Each row has a name. Each piece below is followed by the name of the row it came from, unless a question asks for something else. Each question is about the rows just above it. Places in a row count from 0.

[  4 -32 -24  -6  -6  35]  Kek
[ 14 -17  -7 -11   2  28]  papad
[-86  -6  44 -83 -36 -31]  Nul
[-18  11 -31 -18  29  54]  depo
[  6 -15 -34  24  46  14]  vir
[ 92 -17  -7  55 -42  48]  gor
[ 32 -31 -29 -25 -15 -39]  viko
The row with [ 92 -17  -7  55 -42  48] is -> gor
asked: [ 32 -31 -29 -25 -15 -39] -> viko
asked: [-86  -6  44 -83 -36 -31] -> Nul

[18 20 42 50 -3 10 -9 56] -> lilav
[ -2  12 -41 -70  26  -1 -19  -9] -> miges
[ -2  26 -41 -70  26  -1 -19  -9] -> Dore
[ 44 -37   7 -20  46  19  27  11] -> fotep
[ 29  28 -37 -10  24 -41  15 -53] -> Lepat
[  3 -47  42  59 -22  13  10   9] -> Fopu
[-22 -21  10  65 -18 -32  66 -29] -> nes
Where in the named rows is [65]? -> nes, 3
Which row holds [18 20 42 50 -3 10 -9 56]? -> lilav
Where in the named rows is [20]? -> lilav, 1
[ 44 -37   7 -20  46  19  27  11] is in which row? -> fotep

[ 15 -34 -56 -39  12  49  20 -22  26 -39 -28  -3  -2 -32] : gari
[-10   5  -9   4 -39  39  55 -15  -6  10  -6  38 -27  -4] : Vud
[ 15 -34 -56 -39  12  49  20 -38  -3 -22  31 -45  26  28] : funom
[ -3  -7 -19 -11  62  15  -7 -25  79 -11 -35  -2 -24 -37] : Niz
[ 15 -34 -56 -39  12  49  20 -22 -21 -39 -28  -4  -2 -32] : vib
[ 15 -34 -27 -39  12  49  20 -22  26 -39 -28  -4  -2 -32] : ziz
asked: [ 15 -34 -56 -39  12  49  20 -22 -21 -39 -28  -4  -2 -32] -> vib
Row and place of [-38] in the named rows: -> funom, 7
[-45] is at row and place -> funom, 11
asked: [ -3  -7 -19 -11  62  15  -7 -25  79 -11 -35  -2 -24 -37] -> Niz
[79] is at row and place -> Niz, 8
Which row holds [ 15 -34 -56 -39  12  49  20 -38  -3 -22  31 -45  26  28]? -> funom

[-15 -90 -35 -17] : kolo
[18 -6 -9  0] : fikup
[19 20  2 11] : gezaf
[-26   8  20 -60] : bup
[-26  23  16  14] : zodek
[39 52 25 27] : duv
[ 12   2 -14  35] : kufak
[14 15 68 23] : romed
[ 14   3 -22 -14] : dopa
[ 38  30 -13   0] : tevi
[-13] is at row and place -> tevi, 2
Where in the named rows is [12]? -> kufak, 0
[3] is at row and place -> dopa, 1
[18] is at row and place -> fikup, 0
asked: [ 12   2 -14  35] -> kufak

[ 10   0   0 -15  -5  -8   2 -13  -7   3  13  15   4  -1   5   2  10   3
   3   2  -4  12   2   5] = piti
[ 10   0   0 -15  -5  -8 -29  16  -7   1  13  23   8  13   5  25  22  18
   3  23 -19  15   2   5] = lada
[ 10   0   5 -15  -5  -8  -8 -13  -7   1  13  15  -8  -1   5   2  10   3
   3   4  -4  11   2   5] = bimun
[  6   0  -3 -15   7  -8  -8 -16  12  -2  13  15  -9  -2   5 -32  10   2
   7   4  27  12  20   5] = Pulid
[ 10  -5  -3  -4  -7  -2  -2 -13  -7   1  13  15  22  25   5   2  10   3
   3   4  11  12   2   5] = Geze
Where in the named rows is [18]? -> lada, 17
Where in the named rows is [-32]? -> Pulid, 15
Row and place of [6] in the named rows: -> Pulid, 0
asked: [ 10   0   5 -15  -5  -8  -8 -13  -7   1  13  15  -8  -1   5   2  10   3
   3   4  -4  11   2   5] -> bimun

[-15   2  76   4] = zuva
[ 75 -21  76  39] = daz
[  5 -16  76  41] = Zav
[  9 -20  76  44] = Koreg
[-19  -1  76  62] = mip
[-16   5  76  65] = Rele
[-15   2  76  61] = naz
[  5 -22  76  45] = povo
[-8 27 76 -7] = Ranu
[-22  40  76   3] = zodu
[  2 -21  76  41] = Rere
asked: [  5 -22  76  45] -> povo
Where do [  2 -21  76  41] appear? -> Rere
Which row holds [-8 27 76 -7]? -> Ranu
asked: [-16   5  76  65] -> Rele
[39] is at row and place -> daz, 3
asked: [-22  40  76   3] -> zodu
Where in the named rows is [3]? -> zodu, 3

